Each named turn below is shown by a few rows before and after it. Which turns, in which order, take the first row of each later pair to the second? The first pair is answered.
mur:
[-11.5 -26.5 -33.1  20.0 -19.5  -7.1 -34.1 -12.4   7.2   7.2]  ->  [  4.2  -3.4 -37.3  -1.6 -17.8   5.4  -8.8 -40.6  25.6  -9.0]
[ -1.7 -21.4   9.8   5.0   4.7 -27.1  10.5  26.2  -4.4  -3.2]  ->  [  7.7  -1.1  11.0  34.4   2.3  -1.9  -3.2   3.7   6.2 -27.8]
[-13.7 -22.0  17.6  16.9   5.6  18.2  11.0  34.7 -25.3 -23.3]  ->  [ -0.8   0.5  15.1   9.7   5.5  34.3  26.0   8.5  -9.4 -41.8]
Gim:
[  6.3   2.1  -3.7 -17.8   5.7 -13.2   4.2 -16.0   8.6 -14.7]  ->  [ 0.4 -5.2  9.2 -1.2 -0.8  1.2 14.2 22.4 -7.9 16.0]
[ 15.0  11.5 -15.1   5.5 -13.5   5.7  12.3 -16.6  17.5  -7.1]  ->  [ 12.0   7.7  -7.1  15.6 -16.3  12.5  20.6   7.6   7.7  13.6]
[ -5.0 -10.1  11.6  10.2  33.9 -10.5  14.0  21.9 -11.9 -25.8]  ->  [-11.1 -14.0   8.7  12.1  29.8  -3.7   6.6  13.4 -13.0 -36.4]
[-10.9  -3.5  12.5  15.1   0.0  39.1  -2.0  11.2  -6.3 -22.7]  ->  [ 16.9  18.2   3.1  -7.4  19.7   1.0   9.8 -11.8  18.7 -30.8]
zive:
[-11.7  -2.0 -11.9 -11.9  -7.3 -14.8 -34.5 -38.5   5.9  21.9]  ->  [ -7.8  10.8  -2.9  16.2 -14.4  12.4 -35.9 -32.4   4.0  27.8]
[ -5.3  -2.3   8.6  12.2  -5.7  -9.8 -22.9   6.3 -28.2   7.0]  ->  [ -5.3  -4.5   1.1  -7.9  -2.5 -24.4 -22.2  -7.4 -22.9   1.4]
[ 15.8   4.0  23.7   0.5  -1.0 -12.0   6.7  15.7   8.2  28.6]  ->  [ 15.2   1.7  19.3 -11.3   1.4 -21.9   7.8   9.7  10.8  25.2]
[ -2.1  -9.6 -17.4 -39.2 -18.3 -49.3  -2.0 -12.4  -0.3  34.0]  ->  [ 14.7  29.1 -17.2 -17.3 -31.6  -9.2  -4.1 -42.6  18.5  32.7]
bek:
[ -5.2  -3.7   3.9   4.0  12.3 -15.5  -3.5   9.0  -4.2  -6.0]  ->  [ -5.1  -4.5   4.4   4.2  12.4 -13.2  -2.1  10.5  -3.8  -7.5]
[ 12.5   9.8  -6.0 -20.8   2.5 -23.9  16.4  -7.4  12.2   2.5]  ->  [ 10.7   8.2  -7.0 -21.9   4.0 -23.4  14.9  -9.7  12.0  -6.2]
[ -4.5  -6.3  -0.8 -12.8   4.7 -17.4  -7.6 -10.9   4.5   6.7]  ->  [ -6.6 -10.3   0.4 -15.0   5.4 -14.4  -4.4 -12.0   2.9  -4.3]
[-15.1 -18.2   7.7  -2.5  27.2 -17.1  25.1  12.8   1.6 -14.2]  ->  [-12.8 -15.2   9.3  -2.0  24.6 -16.4  28.9  19.7   1.6  -0.2]
Pairs:
(2 to 3 turns a pair)
[10.2 13.9  3.2 -1.6 10.7  8.0 31.8  9.0 17.9 -9.8]  ->  [12.0 14.2  4.6  6.0 10.4  1.1 26.3 20.7 15.5  9.4]  zive then bek
[-16.3 -22.9  -1.1 -26.2  13.7   7.0   3.6   7.5 -21.5 -12.6]  ->  [ -6.6 -13.7  -8.2 -12.1  20.3 -11.9 -23.2 -12.7 -10.3 -26.3]  Gim then mur then zive
[ 21.0  18.9   3.6   8.4  16.5 -16.7   7.1   4.3   1.7  -0.7]  ->  [ 16.4   9.0   2.6   1.7  17.9 -25.9   5.6   9.8  -2.4   0.6]  bek then mur
[ -4.2  -8.2  -8.0  28.3  -1.2   0.7 -34.8  -2.6  -6.9  -6.6]  ->  [ 13.5   3.1  -8.9  11.5  18.5 -24.5 -15.3  -8.8   7.2 -23.8]  Gim then bek
[38.8 51.0 15.8 24.1  8.9 14.8 23.0  3.9 17.6 -8.4]  ->  [ 14.1  -3.8  15.2 -12.6  28.4 -43.3  25.6  44.4  -9.0  -7.9]  zive then zive
[-23.0 -13.3   2.1  24.5  -9.5  23.3 -28.0  -7.2 -19.1 -19.1]  ->  [ -8.1   9.6   8.5   6.6 -11.2  48.5  17.7  -8.4  -7.7 -17.0]  mur then zive
[  9.3   1.7   2.2   8.1   2.6 -10.2 -10.6  25.4  -8.1  43.8]  ->  [ 23.3  13.6  -9.3 -10.6  14.1 -32.5 -12.6  -5.9  10.9  21.1]  Gim then Gim
[-26.5  -0.7   7.1  11.3 -25.2  17.0 -30.6 -14.3 -11.5 -24.0]  ->  [-36.9 -20.3  10.1 -19.3 -23.7   2.3  -2.6  17.9 -24.1   8.1]  mur then bek then mur
[ 14.9  20.9  -3.3  22.9  17.2 -25.0   9.3  12.7   0.7   2.7]  ->  [ 16.5  20.6  -6.9  15.1  18.7 -31.3   9.0   3.8   4.6  -0.7]  zive then zive
[ 16.6  -1.8  -4.6 -38.9   5.9 -21.7  22.9  -9.0  -8.4  -9.0]  ->  [ 20.0   9.9   1.6  15.8   0.4   7.5 -12.8 -22.6  -8.0 -38.9]  mur then bek then mur
[  7.3 -11.1   2.9  -6.6   5.8 -19.8  -4.5   4.4   3.0  54.2]  ->  [  1.2 -15.7  -2.3  18.6   9.6 -17.0 -42.7 -23.8   4.8  -0.3]  mur then zive then Gim
